In the data rows, 128 means zero.
Here are some points:
[115 102  91 184 181 138 110  99 135 167  96 104 166 182 119 111 123 146 139 116 123 129 116 166]
[116 115  96  94 132 185 190 131  98  94 150 160 103 112 139 173 102 100 105 129 153 141 123 141]
[171 153 115 105 120 179 160 102 131 132 168 111 122 155 159 117  99 163 139 149  78 108  88 108]
[122 166 203 130  78  87 119 129 152 123 134 165 133 115 102 122 170  99 134 127 121 143 107  96]
[106 117 128 179 115 105 100 126 142 129 119 123 151 172 104 100 122 158 153 120 122 131 159 143]
[127 167 157 109  99  84 108 118 145  95 111 148 107 124 106 100 119 157 132 125 131 145 117  98]
[122 139  97 103  68 161 131 177 106 105  97 125 114  82 148 118 169  98 109 100 118 164 108 145]
[153 122  98 133 149 164  98 125 161 127 143 137 198 132 103 129 146 126 140  94  84  95  91 117]
[102 134 106 108 140 164 185 123  93  96 129 105 151 110 113 153 136 121 103 104 129 165 129  97]
[172 132 109  91 175 146 170 120 106 144 133 121 126 134 144 142 116 108 124 118 133 124 139 146]
[154 121 105  97 112 119 137 131 102 117 116  94 100  96 141 146 108 107 101 117 126 142 123 103]
[140 111  94 126 159 193 115 107 108 153 108 103 134 128 145 133 123 100 106 152 161 148 124 123]
[169 137 107  90 148 176 147 109 121 126 165 115 155 126 133  94 139 186 139 105 118 114  94 102]
[120 105 135 174 132  87 102 132 130 127 101 155  87 103 130 157 152 130 114 130 100  95 114 146]
[104 101 100 155 131 178 117  96 107 109 128 107 150 130 111 131 128 126 111 106 168 144 178 120]
[107 129 142 178 169 114  98 132 104 152 109 111 125 163 159 130 103 122 139 109 179 141 128 135]
[101 116 105 119 116 128 143  95 103 126 182 126 118 129 107 145 148 109 112 159 119 150 130 134]
[139 101  98 143 131 128 106 108 166 113 116 105 112 122 116  99 116 156 153 142 109  96 144 107]
[102 121 166 149  92  96 132 180 174 139 159 138 132 106 110 115 108 133 117 108 124 154 114  96]
[109 107 121 107  98 118  91 123 170 123 117 132 132 138  95 109 124 156 138 121 135 152 118  90]
[159 116  92 130 230 170 111 107 104 174 166 118 118 118 171 114 118 106 143 120 144 137  98 137]
[107 127 135  98 111  94  84 147 149 161 112 118 115 183 114 101 135 158 154 140 106 107 134 126]
[ 98 109 148 136  96  93 106 104 153 111 120 114 120 122 153 143 108 113 134 198 162 119 119 123]
[139  99 145 185 161  95 104 112 171 138 122 149 129 134  97 121 178 137 158 149 120 156  95  89]
[113 152 149 129  79 113 137 142 132 110 187 110 101 118 173 132 117 123 157 122  95 119 152 164]
[154 175 107 133  83  74 107 174 139 134 110 111 123 140 124  97 140 172 167 151 143 130 151 126]
[124 107 113  96 115 174 142 115  87  91 122 122 140 124 136 161 134 122  98 107 149 154 132 113]
[114 125 155 161 100 101  91 105 157  96 118 114 140 176 162 106 118 103 132 148 141 178 110 133]
[135 132 177 110 125  84  90 124 139 135 117 105 129 126 108  98  87 165 160 152 108 113 123 150]
[107 115 130 165 132 104  99 132 124 136  91 127 143 166 120  97 124 124 142 129 113 138 110 101]
[123 203 180 130  87  77 148 167 187 130 145 136 113 103 112 156 155  86 145 123  97 117 102 115]
[144 156 178 130 101  86  85 140 180 129 129 135 127 110 116  95  99 134 109 130 110 106 128 132]
[143  98 114 141 160 152 151 108 108  63 129 149 143 132 137 163 165 116 106 122  95 142 120 136]
[149 154 106  99  97 158 160 125  99 107 119 110 104 158 182 120 101 104 121 139 114  75 134 161]
[102 108 136 200 126 126  99  78 144 172 122 132  97 115 114 157 146 114 106  96 171 161 127 126]
[153 114  96 114 154 183 141 122  97 110 130 147 120 138 128 129 111 108 123 129 125 140 101 161]
[104 121 150 186 113  77  88 144 191 165 116 144 163 149 103 112 157 164 138 129 164  88 150  95]
Here are 24 more points, each followed by its number:
[145 123 106 120 118 159 120  98 106 151 104 126 102 152 151 138 100 112 133 148 171 141 103 112] 0
[133 130 142  76 106 135 121 135 135  89  92 127 144 129 125 116 161 109 116 119 113  97 100 116] 1
[121 119  98 136 129 194 120 106 106 148 164 131 104 135 122 148 122 105 124 150 148 135 127 126] 2
[106 127 163 198 165 128  90 117 124 153 152 113  99 151 145 168 151  96  99 125 114 141 161 148] 3
[118 226 122 123  82 104 138 147 122 156 140 117 101 131 167 135  97 121 104  99  95 117 160 148] 4
[109 141 159 165 106  98 100 159 151 133 136 140 131 121 112 110 109 146 144 113  86 136 119  90] 5
[ 93 100 127 189 176 107  93 128 157 143 145 157 140 111 111 146 166 121 130 118 132  96 116 172] 6
[152 184  98  93 122 238 111 118 107 158 114 115 121 179  95 103 119 224 188 134 132 132 145 101] 7
[156 135 111  94 158 193 237 112 104 104 112 120 161 131 161 164 117 102 108 121 116 143 112 106] 8
[132 134 125  97  85 165 231 126 101 102 131 138 141 116 134 138 117 105 154 186 187  87 127 157] 9
[167 115 107 104 154 186 135 140 102 130 166 142 122 119 119 153 135 106 104 205  94 140  95 112] 10
[111 105 113 157 160 179 125 108 112 145 166 122 111 136 144 163 125 104 134 140 193 139  94 126] 11
[114 100 165 167 171  93  97 142 142 146 144 125 111 128 140 100 102 103 114 145 147 129 111 135] 12
[113 132 195 144  86 101 125 151 159 131 104 129 105 103 116 130 131 144 109 148 108  87 128 191] 13
[124 114 139 110  99  93 199 145 134 106  96 114 136 110 106 114 181 151 117  99 123 182 152  87] 14
[141 109  99 125 148 153 120 103 109 160 104 134 132 149 153 125 103 116 132 128 158 140 114 148] 15
[135 116 112 112 136  94 118 112 145 164 127 107 150 150 132 100 110 171 157 122 116  97 104 117] 16
[107 144 166 178  98  87  94 139 148 138 142 150 109  98 127 154 161 151 115 109 114  93 115 192] 17
[112 106 168 170 133  77 121 175 157 145  95 156 156 103 112 153 127 119 121 108 112  94  91 125] 18
[141 123 101 123 178 152 114 110 124 146 103 109 126 113 118 121 104 123 120 119 153  93 118 111] 19
[141 100 127 151 125 118 103 123 139 128  90 119 136  69 139 101 132 152 180 136 109 118 182  93] 20
[149 131 109  88 135 156 209 109  99 111 124 144 128 143 177  95 106 107 166  99  96 116 119 121] 21
[134 110 101 117 104 169 132 115 109 108 143 138 136 130 159 145 135 107  93 148 110 122 128 153] 22
[139 125 117  95 102 159 128 140  99 126 151 127 113 140 156 137 108 112 175 105 130  64 124 120] 23
Which two of these numbered points are nearest to each point below by angle, seen from the average point of the first points? Their numbers follow each, nearest first.
[110 105 104 157 198 126  99 125  95 150 113 122 176 103 109 105 158 135 117 104 103 113  91 138] > 6 19
[117 118 106  98 128  77  94 102 123 140 139 116 123 146 145 112 105 131 160 138 124 130 110 128] > 16 15
[135 159 162  74  93 113 164 152 152  90  89 105 121 163 102  99 135 131 103  99 112  98  98 162] > 1 13
[118 100 104 178 111  84  96  97 161 174 174 138 183 171 105  99 112 118 208 130 137 124 130 127] > 16 6
[104 118 133 182 210 103  93 101  96 149 128 133 117 140 117 152 133 114 103 111 144 126 168 148] > 3 6
[110 142 125 140 127  92 103 139 132 150  85 121 129 119 101 143 168 145 119 107 117 137 102  90] > 18 5
[120 145 101  98  88 121 195 134  95  97 116 129 155 125 135 116 135 106 111 151 149 142 136 134] > 9 8
[127 130 183 174 101  85 101 171 179 186 119 134 115 160 154  93 109 147 180 148 142 111 114 176] > 13 12
[115 119 100 112 139 207 119 101 117 106 143 119  99 113 131 143 104 111 106 196 142 144 167 125] > 2 10
[111 106 110 157 136  92  90 153 141 144 113 143 130 114 105 117 143 164 103 122 108 109  88  93] > 18 5
[107 104 147 187 135 100  96 118 138 132 120 121 147 143 122 104 129 109 143 164 182 136 142 135] > 12 6
[120 189 149  95  98  94  95 108 153 101 159 121 109 101 109 120 180 107 103 105 144 100 100  97] > 1 17
[126 114 107 136 167 146 123  99 113 134 110 145 131 175 137 138 122 114 127 150 150 162 134 135] > 15 0
[126 102  93  90 162 181 149  99 112 123  98 121 107 146 121 118 100 134 147 132 105 162 159 134] > 21 15
[151 143  95  95 111 145 166 157 108  85 100 109 142 131 133 118 128 145 128 106  91 125 124 145] > 21 8
[120 154 142  92  84 107 127 142 135 167 154 117  94 118 156 168 136 123 129  94  97 109 176 158] > 4 17
[129 165 104  93 124 158 110  96 105 103 129 113 110 141 132 104 123 193 131 133 108 120 124  99] > 7 16
[158 154  95  90 148 179 200 143 100 103 116 141 147 115 127 174 139 107 105 105 145 204 141 147] > 8 21
[123 127 193 136  95  87 119 175 160 162 159 144 144 141  98 106 135 138 183 143 139 118 149 120] > 5 13
